Each named move below is a turn or a mirror, shown by a few rows before and after it. Which moves, in which order, take the first row of each later pair to the second? The first pair is answered.
T:
[ 15 -34 -27   4  -1   3  32   0  -2  17   4  -8  -6 -21  -3 -27  -3   4
 -30 -29  -8  -4 -22  -2  25  -1  -1  23  10   9  13   5  32 -23  -3  -4] => [ 17 -18 -22   6 -16  15  28 -22 -16   3  -9  10  -3  -1  -9   2  -9  -6
 -19 -48 -20  -7 -15 -14  27   0  14   1  25 -13   4  -8  14 -26   4  -4]
[  2 -16 -19   6  19   4  -6 -31  18 -11  -4  -5  15  -7  -2   9 -16   5
  -1  16   6   7  34  27  16  12 -15  -7 -10  -6  13  -2   4  -4   4  -1] => [  1 -18 -16   5  18   3  -5 -32  14 -11  -2  -4  16  -1  -3  14 -15   3
   0  13   3  11  33  23  15  12 -11 -10 -11  -5  14  -4   2  -6   4  -7]
[-12  20   0  11   0  -9 -10 -29 -22 -29  40  -3   3  -6  10  22 -29  15
 -32 -11 -38  -7   0 -32  14  -1 -23 -11  -6  -1   2  26   6 -18  -2 -24] => [-16   9   0  13   4 -19  -7 -16 -15 -23  48 -16  -3 -17  14   3 -20  21
 -37   2 -32  -9  -5 -25  15  -1 -31   0 -13  15   2  33  17 -17  -8 -21]
[ -7  12  -3  28 -15 -12   4  33   9  19   9 -18 -20  -5  -5  -6  11  -7
   0  -5  -9 -21  -3 -28  -6 -13   5   6   7 -12 -15  14   1   7 -25   5] => [-11  14   1  26 -18 -12   0  24   5  15   5  -8 -16  -1 -10   0   8  -8
   4 -11 -10 -24   1 -33  -5 -10  11  -1  13 -22 -21   7  -4   6 -21   7]
M:
[ -2 -11  -1 -12   5  -5  -7  -8   3  16   3  -7 -10 -20 -13 -15 -27 -11
   8 -40   1 -15 -35 -23  25   8  12  19   0  26  -4  12  15 -14  -2  15] => [  0 -40   7 -21  28   7 -14 -15  -8 -12   2 -12   9 -13  -1 -28 -20  16
   4   1  13  14 -27  25  12  11  -6  14  -8  32   9   4   6  -6  16   8]
[  7  14   5  -6  -4  -7  11   3  25   4 -20  25   3  12   3  13  35 -32
  14  -7  55 -16 -31  18 -44  -4  26  -6  -5 -19 -17  -7  -1  23  16 -17] => [  1  29   7  -7  -9 -19   2 -10   9 -15   7  24  -1  30   8  21  21 -15
   6  -9  32 -25 -62 -13 -31 -18  18  -7 -12 -11 -26  17  11   4  19 -21]
[ -4  14  20   2  -6 -35 -30 -15  -2   9  15  -5  -3  20   4   0  25  12
 -21   4 -19   0  14 -39  -5 -20 -15  21  -4  -9 -34   1  -7   7  -6 -19] => [  2  -2  21  -1   8 -15 -29 -10   4   2   1  -7   4  13   5  -7  38  16
 -20  24   2  21  35  -2 -17 -15 -20  19  -4  -6 -21 -15 -19  21   1 -23]
[ -4 -11  21  13  -1 -16  17   5  24 -11   9 -19   6 -23   1 -21   5  -5
  17  -8  10  13   2 -29 -14  -3   7   7  -6  31 -13   4 -20  -5   4  15] => [ -6 -13  30  10   4 -17  11   4  15 -23  17 -21   5 -20   2 -22   3   7
  16   2   8  17   0 -23 -14  -5   9   8 -10  33 -13   5 -17  -4   9   8]
D:
[ -4  27   6   2 -34 -13  21  28  24  18  -6  17  -3  19 -14  22  21 -29
  -2 -24  25  -1 -10 -13 -24 -37  14 -27  -7  -9 -23  12 -17  14 -28   7] => [ -1  19  -6  11 -23 -31  15  39  29  25  17   8 -18 -12  -8  10   4 -19
 -19 -28  -8 -25  -4 -43   4 -18  -7   0  -2  -7  -8  29   9   3 -44  21]
[-11 -12  11 -12  23 -18  -8   7   1  -8  45 -35   7  12  21 -36  -6  35
  -8  28  15   6 -72  19  12 -21 -18  22 -25  40  -2  43  29 -11  -2  -1] => [ -7 -17  11 -16  26  -7 -10  -4  -9 -15  38 -29  17  20  17 -33 -13  37
   1  27  13  11 -75  26  12 -14 -14  14 -23  42   1  34  22 -16   9   0]
[ -9 -26  -8  14 -10  -2  14   9   4  29  -7  -8  16  -2   8 -19 -12  -7
  23 -32  19 -11 -11  20 -20  -3  24   5  -2  -1  -2 -16  -3   3   1  10] => [-10 -24 -12  17 -14  -5  14  20   9  33  -5  -7  15  -3  11 -21 -14  -8
  19 -31  18 -10  -8  17 -21  -6  26  10  -4  -1  -3 -10   4   4  -5   7]
[  3  27 -30  28  -2 -10  23   0  14  26  38 -11   0 -26  13  -4  18   2
 -28  24  -6  -4  30 -27  -9 -23 -11 -15  -6 -46 -17  33  -4 -15  14   6] => [ 11  14 -36  17  18  -1  15 -19   5  15  47 -12   7 -36   7  -8  -9  12
 -27  15 -34 -14  30 -34  12   3 -19  -2   1 -43  -3  26   4 -24  27  10]

(2 to 3 moves a pair)
[ -1  37 -22  45 -49 -22   0   0  11  17  35 -24  -2 -19  28  29  -4   8
  12 -25 -41 -15  28   3  -4 -10 -38  25  11 -25   9  24  26  47 -30  12] => [ 11   9 -21  20 -29  25  -6 -42  -9  -1   3 -11  24   3  11  42 -36   5
  40 -42 -41  -2  21  34  -1  26 -19  16  23 -16  25 -22   4  48  16  13]
D then D then M
[ -4  -7  20 -10  -4  12  31   6  -1   1 -12   0   9  26 -11  -6  16 -26
  18  17  56  34 -35  43 -42 -40   9 -27 -25  30 -11 -15 -24   0  17 -11] => [ -3   1  22  -7 -11  12  32  16   7  21 -21   2   0  20 -14  -5  16 -42
  22   0  56  22 -28  30 -39 -40  17 -24 -22  24 -18 -19 -20   3  10  -7]
M then M then M
[ 12 -13  12   0  -2   0 -15 -16   3 -12   3  10  20   1   1   2  -9   4
  -6  -4  -4   8 -21  22  13  34   3  -6  -1  13   4 -19   5  -1  46   6] => [  3  19   9  15 -29 -18  -1  11  20  19  -3  11   2  -2   0  12  10 -26
 -10 -29  11  -4 -19 -11   0   6  16  -9  -1   1 -25  -8   8   0  12   8]
D then M then D
[ 13   6  10   2  -9  17   4   0   0 -13  25  13  -8  21 -30   6  14   4
  23   8  29 -20 -15   5 -15 -43  19 -19  -8   8 -48  -1 -14   2   4   4] => [ 27 -24   5   5  19  15  -1  13   3 -19  31  -2  -3 -14 -10 -17  15  27
   7  43  18 -11  16  35  -6 -13 -12   2 -13  13 -16  -3   1  13  -2  10]
D then D then M
[ 13 -27   7 -14  33  15   0 -26 -39  -5 -18  -1   9 -24   2  -9 -45  -4
  14  -5 -23   6 -27  23  34  27   6   4  -5  31  28 -23 -11   2  46 -14] => [  5  -3  12 -18   7  19   6 -28 -47   4 -30  11  11   6  -9   7 -30 -24
  27 -18   2  12 -44  14  12  -9  31 -23 -13  20   2 -25 -28  -1  46 -18]
M then M then D
[-36 -57 -17  -9  32   1   2 -19 -10 -16  47 -16  28   1   6  39 -28  19
 -32 -36  -6 -35 -44   9  47   4 -30  12  10  15 -33  54  30 -12 -10 -29] => [-47 -29  -5  -3  -1  -2  15   6   9   2  22 -11  27  31  11  47  21  -6
 -25 -25  48  -9 -41  35  -5 -44 -13 -31  -1   8 -63  57   3   4 -19 -41]
D then D then D
[-24   8   5  23   4   0  11 -10  -7   0   3   2   8  39  15   6  17 -19
  -3  37  16  12  16  25 -24 -32  -6  -7 -17  -4 -32  17  -6   7   0 -10] => [-20  18   4  32   2  -1   2 -19 -12 -12   3   8   8  39  14  20  14 -15
 -11  38   4   6  34  12 -14 -18 -14 -10 -11 -21 -27  17  -6  12  -3 -15]
D then T then M
[  6  16  -1  11 -15   0   0   8   1 -12   2   8  -8  26   5  14  22   0
 -11   9  32  21  18  12 -16 -18  -4 -29  -7 -16  -6  17 -10  14  -5 -26] => [  5  14   0  11 -20   2  -1  13   6  -5  -8  11 -13  23   5  13  22  -7
 -10   2  31  17  18   8 -18 -14  -1 -29  -4 -18  -8  14 -10  12  -8 -23]
M then M then M
[  2  -8  10  -5  -5 -14 -18 -26 -34 -29  32   2  13  29  -5  15 -20  18
  14  15  10 -12 -62   5  17 -19  -6   1  -8   7  -5  -1  -1 -20  23 -28] => [  0  25   4  10 -40 -25   0  -3 -13  13   9  10  -5  26 -17  25  -2 -27
  15 -21  21 -27 -50 -19   9 -36  17  -5   3  -4 -31  -3  -6 -15   0 -17]
D then M then M
[ 10 -10 -15   3  23 -10  -8  10   8  -9   9 -14  -7 -32  14 -21  17  27
 -16  13   5  16  22   6   8  22 -12  10  17   0  23  22   9   4 -16   7] => [ 16  -9 -16 -11  18  19  -6 -13   7   8 -25  -3  -4 -24  -8  -2  -7   1
   6 -34  -1   1  18  -3  19  38  19   5  34  -3  21  -7  -2   1   2  16]
D then M then D
[ 10 -29 -17   5  42 -40  21  17   0 -31   9 -18  -3 -12  14 -25   3  57
 -10  33 -26  -1  12  30   0  20 -74  -2  23   6   0  15   5  35  -7   8] => [ 14  10 -22  15   6 -26  39  16  14  11 -37  11 -13 -13 -12  20  -3  -4
  10 -39 -36 -33  45 -15   7  22 -32 -17  57 -35 -26 -11 -16  40 -22  22]
M then T
[ 16  58  -7  -8 -32   5  -2 -23  -3  18  -5  -8 -24 -10   6  27  13  -3
 -16 -39 -17 -18 -17 -33  15  21  12  -7 -10 -20   7  15  28  -2 -45   9] => [ 24   3  -5 -29  17  27 -11 -29  -4   6  -8 -28   1 -27  14  -5  -1  27
 -12   2  -4  10 -14  42  19  51 -10  17 -17  11  47 -11  27  10 -17  11]
T then D then M
[-12   8  19 -15 -48  -2   0  -4   2  17 -20  14   5  43 -26  13  10 -21
   0   2  33   0 -17  10  -5 -15  14 -32  -4  -5 -14  -4   0  10  -9   4] => [-16 -15  18 -16 -32  -4   0   9   7  12 -12  -3   6  34 -16 -10  16  -1
  -9  34  47   9 -15  34  -9 -17   2 -20 -16  11  -4  -2   7  10 -10   4]
M then M then T
[-10   9   8  16  31  10  -8  -5 -34 -52  22   2  41  27  27  21 -19  25
 -22   3   1  20 -13  30 -22   7 -19 -26   8  25  33  -1  10  18  32 -25] => [-15  40   5  43  -6 -13  23  53   9   9  -1   1  13  -4  27  24  21 -22
 -31 -14  27   5  22  11 -45 -23  -1 -26  14   4   2   2   8  35 -16 -14]
D then D then M
[  7  39   6 -15  -8 -21  -5   4  -7 -64   9  18   7  42 -13  10  11   5
   5   8   3  32  -8 -18   4  -9 -45  -5 -20  21  18  45 -11 -22  19 -17] => [  9  47  -7   3 -17 -40   6  32  17 -37  10  12 -12  11 -11   8  20 -11
 -10 -12  -5   7  10 -48  17  -6 -49  12 -14  15  17  52   6 -19  -7  -4]
M then D then M
[-15  37   8  26 -44 -19  -7  -1   0   7   7  15   0   1  -7  29  26 -18
   4 -19  -5  -7   9 -33 -19 -17  14 -28   4 -41 -30  -8 -11  22 -21 -14] => [-21   2  12  12 -10 -23 -10   0 -12 -31  44  -6  14   3  12  -9  34  33
 -10  44   5  19 -19  11 -22 -22 -21 -15 -26  -8  -7  11  -1  20  -2 -24]
M then T
[ -7  -8  -3  19  -6 -30  18  47   7  21  24 -23 -11 -14  19 -28  24  19
 -16  27   9   0 -16  -7   2 -14 -29  39 -12  25 -11  25  34  -3 -31   2] => [  8  20   4  19 -32  22   9   2 -13  11 -37  25   8  18  -7  40  25 -15
  12 -18   4   9  45  -4 -16   5  15 -24  25 -32 -11 -33 -19  11  -8 -11]
T then M then M
[  3  24  -8  36 -18   1  15   6   6  26 -37   9 -19  12 -13   3  29 -19
  18 -34   6   8  44  34 -12   1  23 -46  27  -7  -4 -34 -26  28  19   9] => [ -7  31  -6  24   0 -36 -11 -22 -34 -31  42   2 -26  31   2   1  -7  48
  -5 -12 -45  -3 -15 -15  26  -5 -10 -33   3  11   4  23   7 -14  33  -5]
D then M then D
[  6  11 -16   4  18   7 -11 -22  -9 -10 -13  16  10  11 -17   3 -32 -13
  -2 -26 -25 -12   1 -32  12  11  12   7  13   6  -1  -8   7 -17  14 -10] => [  6 -17 -19   5  39  -1   3  12  13   7  -9  -9   5 -15  -6 -38 -22   1
 -14   9  -5   2   4   9   5  11  -8  33   0  28  11  -5  21  -6   5   0]
T then M
[ 10  26  -6  -3   7   1 -11  -4 -12 -16 -10   9   0   7 -11  13  17 -10
 -14  27  -2  18   8   1 -11   3  -4 -44   5 -27   6  -3  -2   1   0  -6] => [  4  22 -11   3   0 -14   5  20  10  21 -10  -1 -19 -21 -12  -3  19 -28
 -17  15   6   1   1 -11  -7  -1  -3 -19   5 -16  -2   5  14  -2 -21   8]
T then M
[ -9  15   4  -1 -17   5   9  -2  16  20 -10   0  -8   2 -10  20   0 -13
  12 -12  15   6 -11 -18 -14 -35  16 -16  -6  -1 -21   3   7 -10  -5  -5] => [-10  -1  -3   2  -3  -8   8  12  24  23   4 -15 -13 -24  -3   1  -8  -2
  -2  -1   8  -4 -18 -25   9 -22  -4  15 -11  16  -7  14  27 -12 -10   7]
T then D
[ 20  -1 -10  14 -39 -27 -28   5   8  17 -30   0 -22  34  41  -1  31  -9
  23 -12 -16 -13 -13  -6  22  -1  -5   7  -3 -29 -56   4 -10 -31  16  26] => [ 23 -12 -14  20 -32 -27 -23  25  24  24 -34 -10 -24  10  44 -12  39  -9
  16   1 -12 -12  15  10  22   9 -15  19   1 -33 -45  -1  -5 -14   8  32]
M then M then D
[  1   9 -17   0  -9  -3 -22  -4  -4   0   9   6 -25 -22 -23   8 -17 -19
   9 -28 -27 -42  -3 -44  12  17  10  -5   6 -12  -8  -1  17 -18  11   3] => [ 11 -34 -12 -22  21  22 -24  -5  -4  -9  -5  -9   0 -24 -19 -20 -25  -1
  14   1  -6 -19  -2  23  -1  31  -1  10  -1  15  15 -22  10 -11  39   2]
T then D then M
[ 20 -12 -12 -12  19  33 -24 -38 -15   6 -36  27  18   1  -5  14 -13 -16
   6 -27 -15  13  35   4  15  56   6   1  22  -5   8 -60 -29  11  25  10] => [ 11  -7 -28  -1  15 -14  -6   4  12  45   3  -2 -20 -31  -2 -21 -24 -20
 -12 -41 -25 -22  -9 -44  30  37  -3  46   8  28  -9 -18  13 -10 -12  30]
T then M
[  2  12   8  12   6  -3  18   8   9  -2  -3  13 -12 -29  -5  10 -15  10
 -16  15 -20  -1  10 -22   8  20  -6  16  15   9  16  -4  24  18  -6   2] => [  7   7   8  11  12   1  20   8   4   0  -8  14  -6 -32  -4   8 -18  10
 -14  22 -20   5  15  -7   4  23 -12  15  16  10  16  -6  20  23  -4  -1]
M then M
[ -5 -26   8 -16   1  23  20   6  17  -4 -21 -10   4   7 -11 -38  -9 -18
   4   2  22  -7 -29  38 -11  -2  20   3  -7  43 -17  -5   3  -3  11   0] => [-13  -7   3  -1  -8  -2  18  13  19   0   7 -18 -12  -2  -8 -35 -17 -13
  -7 -10   5 -24 -43  -1   3 -10  16  17  -9  40 -24  19  18 -16  -3   2]
D then M then D
[  5  -6  10 -13  -7  25  14 -49 -19   4 -34  36  -4   3 -13  20  11  -2
  36 -55   0 -14   2 -26  15  -4  32   5  18 -14   6 -22 -39  -6   9  -8] => [ -2  19   5   9 -27  -9  25  -6   6  25 -24  27 -33 -20   2  16  39 -14
  10 -44  11 -22  15 -49   0 -33  23   7  11 -20 -12  -1 -28   4 -29 -12]
D then D
[  1   7  12 -19 -13   5 -14 -39 -17  -5  24   8  19  46   6  10  -8  -2
  15   5  15   8 -45  -8 -20 -18  22  -8 -22   2 -18  -9 -17 -10  21  -8] => [  6   4   8 -11 -25  12   5 -11   9  37 -14   9  17  20  -3   3  11 -35
  20 -11  32   7 -13   8 -32  -9  33   1  -9  -5 -17 -35 -29  12   5   3]
T then M then T
[ 24   9  -4  17 -17 -21  12  29  23  -2  25 -12 -27 -19  -8  12   2   7
 -19  22 -21  -9  22 -28   3  -2  -7 -11   7 -20  -6  13  -2  -8 -38 -12] => [ 31  12   1  16 -18  -8   8  20  22  -6   2  -2 -19 -17 -16  25   9  -3
 -13  17 -13   1  48 -11  -7   9   2 -29  17 -33  -2  -7 -17   1 -31 -19]
M then M then T
[ 11 -29  -1  -4  17  19  11   2   3  13 -26  -4  11 -15   2 -15   1  -6
  14  13  17  18  23  45 -11  18   8   2  13   8  18 -27 -12  26  18   7] => [  3   5 -11  -5  -6   6   5 -20  -9  19  -5   7  -7   1 -13   6 -31 -25
  18 -51 -17 -26 -28 -34  15  12  30   3  20   4  -8  -6  -4  -9  14  17]
M then D
[  1  -2  15 -16  -9  -2   2 -15  23  13 -12  17   7   3  -4 -16  20   6
  17  18  15  19 -18  15 -12 -28  15 -15 -14   6 -30  25  -2   7 -19  -1] => [  2  14  12  -4 -18 -12   2 -18  26  10 -12  24  -3  -1  -2  -2  25   2
  10   4   0   7  -6 -16   0 -31  14 -17  -6 -12 -32  33   0   5 -30   2]
T then D then T
[ 38   8  10 -13  10  16  -5 -23 -30 -32  41   8   8  -1   8   2 -35  -3
   1 -30 -11 -31  -8 -38  28  21 -15  16  -4  32  10 -23 -22 -21   3 -19] => [ 25  42  19   8 -29  -7  14  23  -4  -4  32   6  -9   7  22   3  24 -27
  -3 -13  31 -15   6 -28 -16 -36  -7  -8 -22  15 -24  -8 -32  -3 -31 -30]
D then D then D
[ 19  18  -2  39  15  -5   7   3  26   4 -19   8 -40   6   5   6  25 -30
 -15 -21  16  29  27  13   8 -26 -14  -7 -16 -22  -4   2  -5 -11   6 -16] => [ 24   2  -3  43  33  -2   0   4  20  -6  -9  -1 -42  -8  10  -8  16 -14
 -24  -8   7  30  33  16  20 -12 -29   4 -14 -18   9   1  10  -7   6 -14]
D then M then M
